One turn or mirror swaps these rows in pairs. Which row does each one swap with?
lub: [ -1   0  -5   2  -3  10   1 -12  -3 -10  13  -3  -7   0  -3  -5  13 -19
  -9  14  10   3 -10 -10   4   8  -4]
Fegi: [-13   3   5 -21   3   6 -14  -9 -13 -10  10  -1  10  16   0 -10   1 -15
  14 -15   3   7   2 -14   2  11  17]
san: [ -1  -6 -11   2  -2  13  -6 -12  -8 -11  20  -1  -8   7  -1  -8  16 -29
 -14   6   5  -3  -7  -7  12   1   2]
rela: [ 14   0  -2  -1  -7  -5  -2 -22  -6 -20  19  15   4   6  -8  -3  10  -9
   4  -9  19 -12   0   3   7  12   6]
muk: [  5  -6  -3  -1 -12  13  -3 -14 -10 -15  21  -4  -8   5  -4 -12  17 -23
  -7  11   5  -2   4 -11   6   4  -6]
rerid: [  9   0   4  -9 -10  15 -15   7   4  -7  14 -11  -3  10 -11   0  -9 -16
   8  -4  10   5   2  -9   8  -9  11]
damu: [ -6  -2   2 -20   2  10 -17 -16 -10 -12  14  -4   9  10   0 -13   2 -12
  17 -20   9   4  -6 -15   6   9  23]
Denos: [-11   0  -2 -20   3   7 -19  -9 -11 -11  17   7  10  18  -8  -8   2 -11
  17 -15   7   6   2 -12   6   6  20]
zeval: [ -3  -2 -12   4  -8  13  -5 -18  -6 -11  18  -3  -7   2  -8  -8  17 -21
  -5   9   2  -3 -11  -3   2   2   2]
kufat: [  9  -4   2  -6   3  -3   4 -26  -4 -20  18  17  -2   7 -14   1   6  -9
   5  -9  16 -10  -6  -5   7  11   0]
Leb: [ 10   5  -3 -12 -17  20 -19   4   7  -9  14  -3  -5  10  -2   4  -4 -20
  11 -10  16  -3   3 -10   8  -4   8]
Suvib: [  8  -4  -4  -1  -5   2  -8 -20  -5 -20  23  20   6   8  -4  -4   9  -4
   3 -13  22 -10  -6  -4  13  12   2]
lilo: [  6  -1   5 -11  -7  19 -19   2   0 -13  18 -11  -5   8   1   1  -3 -16
   8  -6  12   1   5 -11   8 -17   6]
tekab: [ -9   5  -3 -13   5  10 -20 -11 -17 -18   7  -6  10  12  -8 -15   0 -15
  16 -16   5   3  -3 -12   7  10  15]
suloz: [  0   1  -1  -7  -4  17 -15   4   4  -8  17  -7  -4  10   4  -1  -7 -16
   8  -9  25   1  -6  -7   1 -14   7]
sura: [ -5  -5  -8   2   1  11   2 -12  -2 -11  13   0  -9   6  -2  -7  15 -29
  -9   8   7   1 -10  -4   4   7   1]
Minet: [ -6  -8   6  -6  -1   8 -21 -21 -10 -15  14   5   8  10  -7 -10   0 -13
  19 -21   9  10   2 -16   2   4  13]
gaba: [ 10   7  -2  -9  -9  15 -16   7  -1  -8  19  -5  -6   9  -2   4  -6 -17
  11  -9  22   5  -1 -10  12 -11   6]
Riza: [ -8  -7  -5   0  -8   9  -5 -11  -3 -10  14  -4 -16   4  -8 -11  18 -24
  -7   7   5   0  -7  -6   6   8   1]
vitib: [  2  -3 -12   1  -2  11  -3 -10  -8 -19  18  -2 -14  10  -5  -9  18 -27
  -2   9   0  -4 -10  -6   2  -1   3]
sugit: [ 11  -5   3  -4  -1  -6   2 -20  -5 -18  15  18   4   5 -11   3   5 -16
   3  -7  14  -3  -6  -4   9  18   2]
mip: [-14  -3   4 -18  -2   6 -19 -13  -2  -9  17   4   9  14  -3 -15   1 -16
  20 -17   6   6  -4 -13   2  15  11]
Bukav: [ 13   5   0 -16  -8  16 -12   7   3  -7  16  -7  -5  15   3   3  -4 -17
  14  -8  15  -2   3 -10   8  -8   9]
Zas: [  0  -1   1 -11 -12  17 -11   5   2 -12  17  -8 -14  14 -10  -4   1 -17
   8  -3  22   9   8  -7   2  -7  11]
sokas: [ -6   3   7 -14   5   2 -23 -12  -7 -21  17  -4  10  10  -4 -15   2 -13
  17 -16  10   5  -8 -12  10   6  20]
goto: [ -2  -2 -11   2  -3  14   0 -11  -6  -8  17   0 -13   7  -5  -6  13 -24
  -8  11   8  -4  -9 -10   3   9  -3]
Nub: [ -1  -4  -3   6  -3  10   1  -9  -3 -13  13  -6  -7  11  -2 -11  18 -22
  -9   8   4  -3 -10  -3   5   3   1]
zuten: [ -3 -11 -16   4  -5  10  -4 -12  -3  -6  16  -3  -7   5  -9  -6  16 -24
  -2  11   7  -3  -2  -7   3   6   4]
Vaken: [-12   0  -3 -16   2  12 -19 -10 -14 -14  12  -2  14  11  -3 -12  -3 -12
  16 -13   1   7  -6 -13  14   5  14]
Zever: [ -7  -2  -5 -18   1   3 -22 -15 -13 -14   9  -4   9  18  -3 -10   3 -17
  16 -14   4  11  -5 -15  12   8  16]
Soz: [  0   3  -2 -21   6   8 -21  -8  -9 -14  10  -2  15  10  -4 -15   1 -11
  17 -17   5   4  -6 -16   8  11  11]
peba: [  9   2   3   3  -1  -2   0 -25  -4 -24  22  11   0   3 -10   2  10  -8
  11 -10  18  -7   0  -2  14  11   6]
lopug: [  8   1   2  -3  -3   6  -2 -22 -14 -13  27  20   0  10 -17  -3  11 -11
   7 -11  14  -5  -1  -3   8  17   1]
tifeb: [ -7   4   4 -10  -1   3 -18 -10  -7  -9   8   0  12  15  -5 -10   0  -5
  17 -14   2  11   0 -15   7   9  19]
firir: [-17   0   0 -12  -2   8 -20 -11 -16 -14  18   1   9  17  -2  -9   3  -7
  16 -11   1   8  -2 -16   3   5  17]
Bib: [ 12  -3   8 -13 -10  13 -15   4   2  -9  22  -5  -6  14  -7  -1  -4 -17
   9  -8  19  -4   3 -11   9 -15  11]
kiv: [-13  -5  -1 -19   0   0 -15 -12  -4 -22  11   3   8  17   0  -8  -2 -19
  18 -17   6   7  -6  -9   5   3  20]
burab: [ -5  -9  -8   0  -7   9   2  -8  -3 -12  15  -1  -6  -1  -3  -5  20 -20
  -8   8   7  -1  -6  -8   1   5  -4]
Burut: [  3   1  -2 -12 -14  19 -10   6  -5 -10  14  -4 -10   8   1   0 -10 -18
  11  -8  15  -2   3  -5   7 -12  12]
ditam: [  0  -8 -16   3  -7  12   0 -10  -3 -11  18  -7 -11   9  -2 -11  12 -23
   0  13   6  -3  -6  -8  10  10   2]
davu: [ 10  -1   1   0  -2  -5  -2 -20  -7 -20  25  15  -2   2 -10  -1   1  -8
   6 -14  19  -7   0  -8   3  15   1]
ven: [  1  -5  -1   1  -4  10   3  -9  -7  -7  21  -4 -10   7  -5  -2  16 -25
  -9   9   5  -9  -8  -5   5   7   1]
dubeg: [ -2  -4 -12  -1   0  10   2 -11   0  -8  17  -5 -14   5  -4  -8  11 -24
  -9   9   5   2 -10   0   7   3   6]
Gemoz: [  5  -2  12 -17 -18  18 -12   1  -8 -10  16  -6  -4   8  -4  -2  -4 -17
   1  -3  14   8   0  -6  13 -12   3]
Fuz: [  0   4   3 -20  -1   6 -11 -14 -18  -6  18   7  10  17  -4  -9   2 -11
  14 -13   6  11  -2 -19  -4   9  15]
bonu: [ 10  -4  -2   1   0  -6  -1 -23  -3 -18  21  16   6   2   2  -1   3  -8
   3 -15  15  -4  -3  -2  10  14   6]
fomog: [ 10  -2   0  -1   1  -2   2 -22  -1 -23  20  17   4   6  -2   2   1 -13
   0 -11  20  -6  -4  -2   9  15   1]
pur: [ 10  -1  -3   1  -3  -1   2 -21  -1 -19  25  20   8  11 -10   0   0  -9
   3 -11  13  -7  -7  -5   7  13   5]
lan: [  4  -4  -9   3  -3  10   6 -11  -2 -13  20  -9  -9   8  -6  -9  15 -27
  -7   2   6   2 -13  -2   8   1   3]
fudet: [  3   2   8  -9  -8  14 -12   7   0 -12  18  -9  -8   7  -3  -6 -11 -20
  12  -6  17  -1   4  -4   3  -9  -1]
zoko: [ 11  -3   0   5   0   0   1 -19  -7 -18  23  15   2   6  -6  -3   7 -11
  14 -14  16  -8  -7  -3  17  17   5]
maf: [ -3  -1  -1 -17   3   7 -14 -10 -15 -14  16   1  11  15  -9 -20  -2 -13
  18 -15  -1  10  -6 -12   8   8  13]
vetaz: [  7  -7  -1  -1  -2  -5  -2 -24  -5 -17  29  19   0   6  -8  -1   4 -12
   7  -9  18  -7   1  -4  13  15   9]
Rav: [  4   0   1  -2  -4  -3   3 -25  -9 -18  24  18   5   7  -5  -2   4 -10
   1  -7  12 -11  -2  -9  12  16   3]
Mil: [ -4  -8  -5   6  -2  10  -3 -13  -8 -10  22  -7 -15   4   0  -7  16 -21
  -5  11   8  -1  -4  -5   6   4   3]
Saz: [-11   1  -1 -20   7   6 -21 -10 -14 -15   8   5  10  15  -8 -11   4 -11
  16 -16   3   3  -2 -14   6   8  12]
Verav: [  6   6  -2 -15 -12  20 -17   9   1 -10   9  -3  -7  10  -1   1  -6 -17
  12  -6   9   1  -1  -6  12  -7   1]
Bapa: [ 11   3  -4  -2   2  -1  -3 -21 -10 -22  27  17  -1  14  -2   4   7 -11
   2 -12  16  -7  -1  -3  11  15   6]
Gevut: [ 12   2   3 -11 -15  19 -13   7   3  -5  18  -4  -7  13   4  -4  -4 -12
  11  -8  13   4   1  -7   9  -6   1]
pera: [  4   2   8 -16 -10  19 -13   2   2  -7  18  -6  -3   6  -3   3 -13 -20
   6  -9  16   0   2 -10   9 -11   5]
bod: [-13  -2  -3 -17  10   9 -20  -8 -14 -13  12   4  10  13  -5  -8   1 -11
  15 -16   7   5  -8 -11   4   9  18]
liboz: [  2  -2  -6  -8 -14  14 -19   7   1  -5  15  -1  -9  14   1   3 -10 -18
  11  -2  14   0   1  -5   2  -8   9]
Maz: [  7   3   1 -16 -10  19 -18   6   5 -13  18  -6  -6   6  -3   4  -2 -18
   7  -7  14  -2   3 -12   6 -11   2]
zino: [  7  -2  -8   3  -6  -3   3 -24  -5 -15  20  16   4  12   0  -3   3  -7
   3 -15  15  -3  -4  -2  11  14   2]
rekar: [ 10  -4   3  -3  -3  -4  -1 -20  -8 -25  20  16   3   4  -7  -1   8 -15
   3 -12  16  -8  -3  -5  13  18   1]
fibe: [  7   2   2 -15 -10  16 -15   3   7 -16  15  -5  -8   7   5   2  -6 -19
   7  -6  15  -2   2 -11   9 -14   8]

Swapped with muk: lopug
Swapped with Rav: ven
Swapped with Nub: pur
Swapped with Gevut: maf
Swapped with Minet: Zas
Swapped with Denos: lilo
Swapped with Vaken: Bukav
Swapped with Fuz: Gemoz
Swapped with gaba: Zever
Swapped with fibe: bod
Swapped with kufat: burab
Swapped with Leb: tekab

One turn or mirror swaps these rows in pairs. Which row does each one swap with?
git: [  2   8  10  -3   2   4  10  -7  -5  11 -10   4   3   4 -11   9  -2 -10
  -3   3  21   1 -12]
pofik: [  3  14   4  -9   0   6 -11  10   6 -10 -18  -6  -1  18 -14  -8  15   0
  12   6  10   2   0]
saru: [  6  11  16  -4   6  11  -3   7  -2 -10 -16  -5   0   3 -12   5  14  -6
   6  13  13   9  10]
Mor: [  6  -2  19   4   6  16   5  -6 -10  -4 -12   1  -6   1 -16  -8   8 -30
   6   8   0   0   4]
mig: [ -2   1  -9   5  11  14  -5   5   5   5 -14  -1   1  14 -19 -10  18  -8
  10  -1  18 -11  10]
rore: [  5   6  -1  17  -9  14   0  -8 -12   3  -6   2  -2   6  -7  -1  14 -21
  20  -2  21   6  -2]
peg: [  0  -9  11  -3 -10   7   2   1  -1  -1  -6  -9  -3  13 -16  -7   3 -12
  -8   8  24  -2  -5]
pedun: [  9  -5  14   1  -1  10   0  -2   1  -6  -5 -10  -7   8 -15  -1   5 -13
  -6  13  25   0 -11]
Nolu: [  3   4   5   1  -2   7  -8  -4  -4  -4   0  -7  -2  14   9 -10   4 -13
  17  -2  10   7 -13]
Vik: [  2   0   2   0  -8   9  -6  -7   3   4   2  -6  -3   7  -3  -3  -4 -20
  18   0   9  11   2]
bop: [-10  -2  19   7   5  12   0   7 -10   9  -6   0  -1  25 -19  -6  22  -5
   0   5   5   4   1]
Sefus: [ -2   9   6   1  18  21  -3   3  -6  -4 -13   1  12  24 -24  -4  14 -25
  11   3   6  -2  -9]
gami: [  8   7  -3   3   3   9  11 -10   4  -4  -2   8   4   3 -18   1  12 -15
  16 -13  11  -9 -11]
rez: [ 13  -1   5  10  -2  12  -2  -6  -5  -1  -7  11  -6  10   5  -9   7  -8
  14  -5   5  10 -12]
fifav: [  2  10  10  -5  11  11  -7  14   5 -11 -15  -6   4  14 -14  -1  18  -4
   8  16  10  10   0]
Rura: [-11   1  12   3   7  16   5   5  -5   7   5  -3   8  13 -22  -6  26 -14
  -4  -6   6   5   2]
naz: [-12  -2  11  -6   7  12   0   1   3   7   5  -7  12  15 -24  -8  12 -20
   2   2  -2   5   4]
nobes: [  1   1  21  -9   1  12   7  -3  -3  -3  -6  16   1   2  -5 -11   5  -5
  25   9  15   0  -1]
fet: [  3   3  22  -9  -1   3  -1  -2   1  -1  -8  22   2   4  -8 -12  12  -4
  21   6   7  -3  -8]
Nis: [  3   1  -8   2   8   8  -8  10   8  -1 -15  -2   0  14 -25  -2  15 -10
   7  -3  16  -3  11]
sono: [ 12   5   1   5   3   8  14 -10   6  -6  -8  10   7  -2 -15   0  10 -12
  14  -9  16  -9  -7]
Mudir: [ -1   0  -8   1  -4   5  -6  -3  -8  19 -17   2  -5  13 -14 -15  12 -11
   5  -4  17   7   2]
Dob: [  0   2   8  -6   2  -1   0  -5   0  -5  -7  25   7   1  -9  -7  12  -7
  16   6  12  -6 -12]
nade: [  4  17  11   8  10  19   7  -9   1   5  -4   4   1  12 -20  -1  11 -22
  -3  -7   3   3 -13]
dez: [ 10  -4   3  -3  -5   7   0   0  -6   6  -7  13   9  18 -10  -7   5 -17
  19  -8  29   6  -3]
bodet: [-11  -1  12   3  13   5   0   4 -12   2   4  -2  10  10 -15 -15  21 -12
   0   2  -2   7  -5]
fusu: [-3 -2 18  1 -6  0  4 -2  1 -1 -6 22 -4  5 -6 -7  6 -5 13  7  7 -8 -2]
Suf: [ -8  -2  18  -3  17   8   1   7  -6   4   1  -1  14  16 -11 -14  20 -15
   3  -6   1   8   3]
pusu: [  4   0  18 -12   1   2   5  -3   0   1  -2  22   9   1  -5  -8  11  -6
  17   8  10   1  -8]
tonot: [  9   0   4   4  -3   9  -6  -7  -7  12  -3   0  -5  13  -2   5   0 -15
  18   4   3  10 -13]
kiro: [ 11   0   6   0  -2  12   1   6  -1   8 -16  13  12  19 -10  -9   7 -18
  15  -6  30   1  -2]
famik: [ 12   0  -3   1   0  13  -5  -1  -2  -8  -1  -1  -5  21   3  -5  12 -22
  14  -4   5   5 -16]
sep: [-14   5   8  12   6  15   1   1  -8   7   2   1   8  17 -26  -5  24 -16
   1   2  17  -5  -4]
rigul: [  0   9  18 -12   3   6   6  -1   3  -1  -6  24   9   2  -9  -8  10  -8
  11  -5   4  -4  -1]
tad: [ 13  -6  14   6   6   2   4  -7 -11  -4  -5   2  -9   6 -25 -13  11 -24
   9   3   0   0   2]
fumem: [  3  -5   3   4  -4  14   2   2   0  -4  -8  -5   6  11  -7  -8   1 -14
 -15   7  18  -7  -2]
Gugi: [  6   3  12   8 -13  16   5  -7 -10   0  -7   5  -4  12   3   2   8 -12
  14   0   5   8 -10]
Mube: [ 10   5   8  10  -4  10  -7  -3  -4  -1   5  -4  -1   5   7 -12   6 -10
   9   0  13  14  -6]
renim: [ -8   0  13  -2  17  12   4   7   0   0   0   1   5  27 -19 -12  17  -9
   5  -7   2  15  -1]
tetez: [  1  11  14  -7   4  11  -2  16   5 -13 -19  -2   7  13 -12   1  17  -1
   4   7  11   8   0]
Nes: [ 10   7  11  -1   8  11  -4  -8  -8  16 -23  -7  -1   9 -24 -11  19 -13
  11  12   8   2   2]
Tud: [ 12   0   4  -1  -1  10   5   2  -6   5 -10  15  10  15  -6  -5   5 -20
  21  -9  26   2 -11]
Gikez: [  3 -12  16   0   7  10   6  -5 -11   1 -15   4   0  -3 -17 -11  14 -24
   5  11   6   0   2]
rilo: [ -4   7  15  -9   7  14   4  11   0 -14 -12  -9   5  14 -18  -5  15   1
  10  14  14   6   0]
Lem: [  1   6  -1   9  -9  13  -8  -7  -7   3   1  -1 -11   7   1  -5   8 -17
  16   1  11   5  -6]
Mim: [  4   7  15   3  -3  11   4   9   7 -14 -17  -8   4  14 -18  -3  21  -4
   4   9   3   4   4]
Bufep: [ 10  10   7  -1  12  10  -6  10   8 -14 -17  -1   9  12 -17  -4  23  -4
   6   8  15   7   5]
laka: [  0   6 -11   3  10   8  -9   7   6   0 -14  -3  -2  15 -24  -9  16  -6
  12   4  15  -9   5]
Rebu: [ -5  -5   9   5  13  11   0   9  -4   1  -6   1   6  23 -19 -12  22  -2
  -6  -3  -1   6  -8]
lovo: [  0  11   7   2  13  11   0   7  -7  -4 -17   5   7  22 -27  -4  13 -25
  16   2   9  -4 -16]
Ges: [ 17  10  13  -1   4  15  -5   1  -4  16 -20  -3   1  12 -22 -16  18 -12
  11  11  11   1   1]
Liles: [ -1   2  19 -13  -4   5   0  -7  -4   2  -2  13   6   1 -14  -9  12  -3
  10  16  10  -9  -9]
fakul: [  1   1   1  -1  -4  14  -1  -6   0  -1  -6   5   0  17   7 -14   2 -12
  20  -3   6  12 -12]
Tep: [  0   8   5   1  18  15  -4  11  -4  -2 -16  -1   8  28 -25  -8  17 -22
  12   3  13  -3 -10]
mupi: [  0  11   8  -4   3   3  11   4  -8   9 -12  10   3   4 -14   7  -2 -12
   0   2  15  -1 -16]
bul: [  2   5   4   3  -8  10  -4 -14  -8  -4   1  -9   1   8   1  -3   2 -15
  15   8  11   6  -5]
Teled: [ -1  -6  11   0   9  15   1   4  -5  20  -3  -4  13  20 -20   0  15 -11
   0   2   0   9   0]
buriz: [ -9  -3  18   1  12  10   2  -3 -10   6   6  -4  10  14 -21  -8  16 -14
   1   4   9   7  11]
paf: [ -2 -12   5  -2  15  11   1  11  -3   5   2  10   5  23 -10 -11  22 -20
   0  -7   7   3   2]
Sobos: [  8   3  -1  -1   0  11   4 -10   7  -1  -2  15   7   2 -16  -2   9 -17
  15  -7   4 -13 -11]
Nug: [ -1   0  -6   6  15   9  -3   3   5   0 -17  -2   1  12 -25 -10  18  -5
  10   5  17 -12   5]
Ved: [ 10   7   1  -1   3  10  13  -6   8  -1  -2  15  10  -1 -16   0  12 -14
  14 -11   9  -7  -4]

Swapped with Nis: Sobos
Swapped with fakul: renim
Swapped with tetez: fet
Swapped with git: Nes
Swapped with laka: Ved
Swapped with sep: rore
Swapped with peg: Mor
Swapped with dez: Sefus
Swapped with Lem: Rura
Swapped with kiro: lovo

